a =
[[115 139 133 122 118 116 120 132 112 136 135 114 142 116]
 [144 111 114 149 142 139 117 118 140 113 117 144 137 144]
 [140 114 140 145 139 143 117 144 136 115 142 140 141 141]
 [113 137 123 126 117 116 120 119 121 125 119 110 147 111]
 [132 125 142 120 135 135 132 140 129 137 140 137 111 135]
 [119 135 117 119 118 117 127 116 120 129 115 108 149 111]]
The 2nd entry in reading order -> 139
The top-left entry: 115
The entry in the top-right corner?
A: 116
The third entry on the diagonal from the top-right corner?
A: 140
The last entry, reading row by row?
A: 111
The fourth entry from the end, reading row by row is 115
The third entry, reading row by row?
A: 133
The second entry on the diagonal from the top-right corner?
A: 137
The fifth entry from the end, reading row by row?
A: 129
The second entry on the main diagonal?
A: 111
The second smallest entry?
A: 110
The smallest entry in the first row?
A: 112
The fourth entry, reading row by row?
A: 122
The entry just left of 123?
A: 137
The smallest entry in the last row: 108
The entry just left of 145?
A: 140
The first entry in the row that holds the smallest entry: 119
The top entry of the column that holds the smallest entry is 114
The entry just right of the smallest entry -> 149
The entry directly above 127?
A: 132
The entry just right of 143 is 117
The largest entry in the last column -> 144

A =
[[125 129 130 112 127 124 132 122]
 [137 130 134 140 126 138 125 138]
 [134 121 142 139 128 131 115 136]
 [143 132 121 129 143 122 138 139]
 [138 123 142 135 130 128 117 139]
 [124 121 141 137 115 131 113 132]
 [143 128 140 128 137 128 129 141]
 [137 126 131 140 122 142 130 136]
 [118 155 117 122 126 115 131 128]
 [136 125 141 134 131 130 121 139]
 [139 127 140 127 137 127 124 139]
 [125 118 123 115 125 135 134 117]
 [127 134 112 127 139 119 136 125]]
Give the maximum.
A: 155
The bottom-left entry: 127
Give the last entry, reading row by row.
A: 125
The largest entry in the last column -> 141
Give the top-right entry.
A: 122
The smallest entry in the last column -> 117
The third entry, reading row by row: 130
The first entry, reading row by row: 125
Give the fourth entry from the end, reading row by row.
A: 139
The fourth entry in reading order -> 112
Give the fifth entry in reading order.
A: 127
Give the entry just right of the largest entry.
A: 117
The second entry in reading order: 129
The 5th-last entry, reading row by row: 127
The 3rd entry on the main diagonal is 142
The smallest entry in the last row is 112
The bottom entry of the column that holds the largest entry is 134
Give the second entry on the diagonal from the top-right corner.
A: 125
Give the last entry of the largest entry's row.
A: 128
The second-last entry, reading row by row: 136

[[120 116 122 117 128 133 102 128 146]
 [132 140 121 146 123 143 138 115 124]
 [119 116 129 141 141 114 137 146 122]
 [114 116 122 141 138 105 147 151 108]
 [134 114 119 131 121 124 100 133 128]
 [131 142 123 137 123 139 142 120 125]
 [141 130 132 128 118 142 129 118 130]
 [122 116 126 123 140 129 109 131 142]
 [133 141 125 146 129 137 143 116 128]
 [142 127 150 118 122 143 134 121 143]
 [147 128 132 130 120 143 131 117 131]
 [144 137 129 129 119 142 132 120 129]
 [119 119 123 137 137 115 129 145 116]]
The entry just left of the centre entry is 128
Report the entry in the top-right corner.
Answer: 146
Report the entry directly below the largest entry.
Answer: 133
Report the entry just right of the centre entry.
Answer: 142
The entry directly above the smallest entry is 147
Report the 1st entry, reading row by row.
Answer: 120
The 4th entry in reading order: 117
The bottom-right entry: 116
Report the entry directly below the centre entry.
Answer: 140
The third entry from the end, reading row by row -> 129
The 3rd entry on the main diagonal: 129
Report the second entry from the end, reading row by row.
Answer: 145
Report the entry directly above the centre entry.
Answer: 123
The entry directly below the smallest entry -> 142
The smallest entry in the first column is 114
Report the third smallest entry.
Answer: 105
Report the smallest entry in the last row.
Answer: 115
Report the entry in the bottom-left corner.
Answer: 119
The top entry of the column that holds the smallest entry -> 102
Report the second entry, reading row by row.
Answer: 116
The last entry in the row that holds the largest entry: 108
Report the fifth entry, reading row by row.
Answer: 128
The fifth-last entry, reading row by row: 137
The smallest entry: 100
Report the entry directly above the largest entry.
Answer: 146

m = ((120, 108, 118, 108, 114, 101, 110, 98, 100, 123, 119, 112), (116, 116, 124, 114, 111, 98, 109, 102, 102, 151, 115, 128), (110, 110, 131, 123, 105, 143, 135, 152, 131, 123, 112, 141), (143, 148, 126, 138, 145, 117, 121, 114, 130, 137, 141, 122), (118, 122, 129, 128, 120, 145, 138, 148, 134, 115, 118, 133))
What is the entry just left of the largest entry?
A: 135
The maximum -> 152
The entry just left of 129: 122
The entry just left of 109: 98
The entry just right of 134 -> 115
What is the entry just left of 117?
A: 145
